Rotation paths and how fast each direction turns (degrees per step):
Each turn is a multiple of 5 degrees from 10 to 175, or 0.
Each row of a path follows its step; steps can be skipped.
path 1
step 0: [-21,-5,3,-8,4,30,15,2,24,-7,-12,-23,-8,11,-10,-3,10,-3,40,-17,-24,-7,14,-18,0,-1,-14,-1,37,-24,1,-21,-6,29,7,-7,-6,-1,-1,-19,-17,-4,24,16,-24,18,3,10,-21,5,25]
step 1: [-7,-36,-40,-4,-20,6,8,14,12,21,-27,-18,22,-13,-34,-19,25,7,-5,16,1,-3,12,11,7,3,10,-2,-2,0,7,15,15,-9,-24,21,13,4,-2,-2,-13,5,-1,4,-24,-17,2,-17,-34,14,-7]
step 2: [-2,19,-11,-17,31,9,-13,-3,9,1,-11,-5,-23,-17,2,-4,13,11,-15,18,-8,-10,-2,-14,-11,-11,2,4,9,-16,21,-14,0,-20,0,-7,-15,51,-3,-41,-45,-14,24,11,-7,4,4,12,-11,4,-1]
step 3: [0,-8,-19,9,-6,-39,20,4,18,-2,-26,-41,-1,-14,28,-15,-3,28,21,-9,-35,-1,12,11,16,13,-8,19,11,-12,22,-2,-2,6,-20,-2,0,-3,-28,6,-8,6,14,-10,0,7,10,-3,-21,20,-12]
step 4: [-7,-19,-12,-14,-2,8,-7,5,2,24,-8,19,7,-4,-33,-23,-4,3,7,23,-25,-24,1,-18,33,14,-2,15,4,1,-7,-11,-5,6,16,-19,30,14,-15,-21,-11,-17,26,-1,-13,13,-26,32,-12,20,7]
step 5: [-47,-20,2,-5,14,-20,-5,20,35,-7,-2,-31,-3,-28,0,24,25,-10,-7,4,-8,-9,15,4,27,3,18,21,1,-21,-3,11,20,2,-3,3,-9,8,-8,-22,-18,-6,0,14,-3,0,-17,-29,-10,-5,-2]
step 6: [5,-28,-6,5,8,16,-2,-8,8,-20,7,-18,0,-4,-9,1,18,31,34,13,-9,-12,35,-14,15,4,-12,-9,-18,0,14,-17,-25,-10,7,-19,0,32,-6,19,-35,-8,19,3,-22,-14,19,6,-22,6,12]
step 7: [-26,-2,-13,-13,-24,3,10,31,16,22,-20,-14,-11,3,9,-16,-11,34,-13,-20,1,-15,-16,-13,0,42,18,-6,-3,-22,14,18,16,-5,7,5,12,16,-22,-14,-16,-19,-5,-3,-9,-14,-2,-3,-32,10,12]
step 8: [-5,3,5,21,30,9,34,-1,-3,-12,-21,-2,-12,12,-6,8,4,1,-14,25,-36,-36,31,-9,23,0,10,3,-2,-14,9,0,-3,-4,-32,-5,2,19,-4,-23,-23,18,-4,12,-10,-1,-24,26,-14,9,3]
step 9: [8,-16,9,-8,-14,-24,9,0,38,-2,-27,-10,-10,-16,7,20,35,35,30,18,-4,-9,-15,-14,12,-10,-9,10,11,-17,-15,12,10,7,23,28,11,-2,-10,-10,-12,-8,5,7,-12,11,10,9,-24,25,10]
Speeds:
[-3,4,1,4,2,5,7,2,1,-4,3,-5,-11,3,0,-5,13,3,1,-3,3,-1,7,7,-1,-4,4,-1,7,3,-2,3,1,1,-5,-10,2,-5,-13,2,4,6,7,-1,1,-1,-5,1,3,-9,-7] : 140
[12,-6,-2,-1,-5,2,0,4,-3,-3,6,3,2,-5,-5,-4,1,9,1,10,12,-9,-5,-6,-3,-2,-3,4,4,-4,-11,2,0,0,1,1,6,5,0,4,-2,-5,3,-5,5,-5,-1,5,-1,1,-9] : 145
[-1,-3,-2,-12,-2,3,-2,-4,-5,0,-10,8,-8,-5,2,1,5,0,-2,1,0,-1,-5,1,0,-5,11,0,0,8,2,0,2,-11,12,-3,3,1,-5,7,9,-3,2,-5,-6,0,0,1,-3,5,6] : 140
[3,4,2,-6,2,5,-11,0,10,0,4,7,-1,6,2,-2,2,11,-3,0,-9,6,-7,-3,2,-6,0,-11,0,1,-2,3,-4,9,2,2,5,8,0,-1,0,-4,2,3,-6,8,-3,3,1,-7,-2] : 160
[-7,-7,1,0,-5,2,-3,0,2,3,4,1,0,-6,-7,6,1,-5,6,7,-5,-3,0,7,0,0,-3,5,3,-1,-8,3,2,14,7,-5,-7,-2,1,8,1,-2,2,4,-6,2,-3,-6,12,2,7] : 70
